Each row is where one point has got to under a steady rotation. How many ticks took it there?
The counts run from 0 to 343.
[143 151 140 134 139  99 114 170 159 136 130 145 167 173 161 106  71 164
 142  92 115 153  71 146 146  61 146 151 127 118 184  92 144 157 151  93
  97 160 119 147 126 136 109 135 120 140 114 142 133 133 132] -> 204
[138 124 127 133 107 124  63 153  78  79 131 143 176 149 151 124 123 182
 123  86 162 138  56 111 168 165 101 115 130 121 164 128 145 105 143 124
 122 102 113 111  88 152 121  93 148 105 130 104 137  73 130] -> 235
[145 104 104 110 121 110 155 155 128 106 137 156 127 151 168 136 128 175
 155 123 176 167  62 150 100 116 182  94 105 157 123 135 133  90 131 103
 133 146 105 108  88 155 166 105 147 111 139 155 148 102 164] -> 144
[164 134 129 130 164 102 145 138 165 126 126 164 154 141 100 152 117 103
 162 100 158 153 143 158 107  70 140 107 183 147 133  57 141 116 132 145
  97 126 150 135  92 129 156  85 150 172 138 115 133 133 131] -> 160
[162 147  92 129 113 153 104 121 151 150 163 143 108  64 157 161 119 156
 172 164 124 148 104 148 150 132 135 133 101 154 119 105 180 110 149 132
 137 115 148 114 141 141 157 105 179 144 117 154 151 125  96] -> 189
[150 147 146 161 120 115  86 153 156 124 139 186 127 145 100 117 127 135
 121  93 154 145  78 147 105  87 118 145 172 101 163  98 145 159 129 164
  88 152 126 109 115 142 113  98 141 102 110  97 134 123 107] -> 246
[170 114 101 120 148  73 153 145 167 121 149 152 131 110 119 130 147 146
 121 118 137 170 123 152 114  97  97 146 157 104 162 124 185  79 115 112
  93 120 111 156 146  90 121  75 153 105 141 137 123  96 109] -> 307
[144 167  90 136 117 154  80 167 110  76 130 113 151  76  96 144 120 132
 144  94 162 107  82 114 154 133 122 122 148 119 144 102 147 103 181 179
  97 133  93 135 128 128 120  88 151 121 118 103 148  76 106] -> 330
[147 167 141 128 162 144 107 108 162 131 121 123 150 112 143  91 103 128
 162 143 141 169  89 167 128  60 114 147 152 190 119  79 144 148 140 140
 110 150 156 114 129 177 160 142 147 161 141 109 142 153 110] -> 68
[170 126  96 116 141 106 100 160 139  98 127 104 157 150 143 122 109 125
 112  91 106 176  80 148 126 132 123 142 135 149 161 150 153  66 120 117
 110  88 106 121 140  86 148  77 124 153 120 161 152 131 133] -> 88
[112 156 154 111 177  65  85 143 142 112 123 132 119 162 183 160 102 138
 160  74 106 153 114 114 117 116 137 117 149  90 156 116 143  89 117 135
  95 121  98 120  90 146 138 120 154 122 116  84 136 106 123] -> 167
[146 135 105 147 148 195 110 114 126  84 141  94 132  90 149 150 129 149
 155 131 168 154  96 112 111 148 137 119 135 188  95 119 135  71 138 145
 157 132 143 101 124 129 156  64 192 129 135 144 162 111 119] -> 61
[136 152 118 125 115 131 111 153 195 140 153 146 107 110 110 127  91 122
 208 109 119 156 106 168 124  95 123 139 133 125 141  73 111 171 144 185
 108 138  88 122 108 167 138 145 139 103 118 128 102 112 122] -> 341
[207 149 137 125 116 128 109 167 111 134 192 128 109 106 155 134 118 159
 125 111 153 129 114 179 132 195 111 115 117 126 137 153 143 114 127 110
 116  98 119 108 105 152 161 103 144  77 162 114 109 114 113] -> 138
[148 140 133 146 146  96 136  94 162 105  96 160 155 132 111 152 109 130
 179 118 173 132 133 126 108  62 119 112 184 144 128  56 139 118 128 181
 139 137 117 135  70 142 148 110 172 167 125  96 142  73 112] -> 159
[207  89 110 128 127 114 163 148 149  86 173 109 190 131 118 102 105 171
 162 109 164 148  79 189 125 115 108 138  86 129 148 124 139 138 182 132
 162 112 133 106 148 138 121  99 114 135 135 156 132 131 153] -> 120
[163 173  79 175 115 159 149 150 131 116 147 119 162  96 127 110 113 171
 202 151 165 115  86 156 146 125 154 109 106 153 111 102 142 156 183 139
 113 154 126 118 117 152 161  97 125 146 120 143 128  85 110] -> 25
[169 171 118 153 150 145 174 155 180 130 164 135  97 134 177 149 126 164
 159 120 150 176 151 171 114 148 109 105 162 147 146 138 136  94 143 173
 106 121  94 130 157 144 110 133 176 128 161 158 123 100 125] -> 170
[153 131 113 140 117 103 100 119 142 146 174 143 109 107 137 117 138 159
 156 152 110 166 108 167 136 118 135 183  93  93 155 127 222 117  98  75
 131 135 156 103 121 122 127  81 138  93 140 127 155  89  92] -> 94
[185  79 160  59 135 150  76 117 121 150 161 136 147 101 111 133 113 149
 140 112 117 155  98 146 149 120  76 163 116 145 142 119 153 104 119 122
 169  56 144 114 116 113 140 140 153 124 101 167 133 123  83] -> 96
[163 178 124 155 154 135 146 132 161 157 121 149  97 152 141 116 136 124
 134 121 130 182 121 164  94 113 166  94 142 149 126 115 149 128  73 102
 105 153 132  88 104 131 161 108 134 104 177 112 165 101 112] -> 50
[116 145 110 118 134  83 129 147 148 188 129 154 109 121 114 130 130 144
 174 125 138 160 138 195 123  99 137 147 135 103 143 117 175 108 144 123
 119 134 112 110  91 169 162 111 141  82 130 110 112  41 114] -> 135
[170  68 134  76 126 106 111 141 131 108 114 155 157 127 135 111 111 153
 135  68 105 152  69 141 145  94 130 163 141 121 132 113 112  72  99 137
 125  92  96 143 109  84 124 148 135 104 118 151 114  94 102] -> 4
[164  93 104 128 162  98  91 165 118 108 140 113 123 158 154 152 123 115
 170  76 110 183 151 171 139 168  96 113 133  94 154 124 148  81 156 121
 143 132 146 105 106 113 146 127 152 166 121 172 114  64 128] -> 175
[178 166 132 147 164 125  94 136 152 129 145  79 168 135 139 153  99 135
 173 134 121 178 142 159 135 149  78 114 115 136 149 120 138 115 172 146
 156 119 146 110 128 129 165 117 140 191 128 144 127  73 124] -> 79
[155 128 166 116 125 140 129 112 145 152 122 118 185 149 143 156  64 150
 187 118 132 140  84  94 122 104 133 119 124 155 142 107 129 113 133 143
 161  98 131 138 111 110 148 163 138 191 129 149 132  80 138] -> 200
[144 150 127 124 185 131  70 170 124 149 104 115 173 137 125 158 109 131
 128 101 140 144 124 126 141  79 121 128 202 130 162 100 145 100 156 140
  91 130 141 158 102 126 138 110 174 146 110 102 121 150  99] -> 288
[169 199 145 167 126 140  77 113 141 147 122 143 135 122 162 157  93 166
 187 147 106 133 105 122 137 163 117 163 144 120 116  99 161 123 136 172
 152 124 122 117 101 152 142 138 180 156  85  99 100 111  81] -> 286
[206 102 126 129 138 144 148 173 155 114 134 131 159 179 130 142  76 127
 200  84 113 136 113 164 147 112 152 114 152 129 161 109 118 112 111 144
 124 121 138 137 150  97 106 123 135 149 100 180 130 129 112] -> 297
[183 147 175 136 130 163 105 129 131 137 156 109 155 145 112 168 107 185
 159  80 143 138  61  73 113 159 132 143 141  97 174 172 147 127 130 167
 152  99 124 113 110 103  96 134 148 121 138 128 130 112 119] -> 114
[165 144 129 102 108 107 105 143  92 116 144 116 139 135 153 130 103 159
 137 129 162 138 113 145 154 196 108 121 102 142 137 149 104  98 146 137
 155  75  79 120  85 169 178 152 142  98 129 106 118  74 105] -> 139
[162 123 139  87 159  84  72 120 143 116 148 104  85 103 163 148 110 151
 168 105  99 149 109 147 146 156  86 167 106  96 165 168 151  63 146 141
 136 104 105 110 139 105 121 127 154 135 112 144 163  97 145] -> 303
[144 148 143 167  98 103 143 149 163  98 161 172 146 197 146 170 101 159
 172  85 133 151 157 144 103 152 127 120 140 127 154  85 121 114 100 158
 141 126 120 123 115 149 134 108 149 114 125 110  87  78 129] -> 254
[154 172 146 124 181 143  76 130 146 122 147  67 136  92 148 137 103 159
 178 125 127 144  75 144 147 138  86 125 114 128 159 166 148 121 189 143
 130 129  98 122 136 123 106 115 137 137 126 135 171  93 143] -> 207
[161 116 138 121 103 155 120 128 130  85 146 148 111  96 205 108  94 154
 159 108 119 148  77 138 140 142 142 178  89 176  83 128 135  65  87 123
 146 115 108 104 146 122 147 137 158 116 122 138 155 112 121] -> 181
[118 132  71 115 164 170  87 159 106 148 108 129 137 132 149 142 139 117
 139 110 138 181 126 167 168 116 141 119 170 167 129  89 148 122 148 130
  88 104 124 115  95 152 151  92 186 115 106 150 149 123  86] -> 56
[203 142  99 121 148 144 101 161 125 119 169  79 129  46 105 112 118 131
 172 107 107 123 105 169 143 143 142 175 129 117 112 147 164 110 123 152
 105  96 135 119 132  97 124  76 131 123 130 130 149 100  77] -> 1
[166 118 160 137 100 147 119  97 146 111 171 171 161 138 138 135 108 159
 157  95 161 140  36 129  86 115 178 148  95 153 124 117 152 141 111 134
 134 129 132  92  99 130 124 103 132 134 140 128 151 132 167] -> 241
[130  91 140 100 107 162  95 141  96 110 119 155 170 169 127 112 107 182
 144 100 163 160  54 112 131 112 125 126 130 142 122 105 108 111 146 149
 159 103  87 112  73 134 130 136 153 104 126 133 137  88 138] -> 236
[149 150 122 112 172  88 105 173 156 137 140 102 144 102 141  73  81 124
 180 114  99 172  82 170 144  60 129 165 117 119 132 112 155 124 127 119
 107 140 118 143 140 124 143 128 116 130 120 108 154 126 113] -> 300
[163 158 141 146 117 115  80 160 142  96 143 138 121 123 148 134  97 105
 115  75 114 153  93 114 116 129 144 134 139 165 116 107 112 121  69 162
  97  89 109 130 105 121 190  95 119 105 138  85 108  85  87] -> 45
[141 145 105 102 144 158 131 127 138 194  97 138 156 107 100 147 130 155
 147 107 169 155  84 139 133  68 174 113 173 117 152 107 168 155 165 121
 101 132 144 132  76 118 139 124 120 131 136 170 144 100 111] -> 324
[124 124 109  93 151 118 139 114 151 134  83 149 132 147 129 164 123 173
 164 170 148 171 113 139 116  95 113 100 159 181 139  81 130  53 149 152
 136 135 111 118 117 150 161 111 194 141 100 147 146 137 146] -> 280
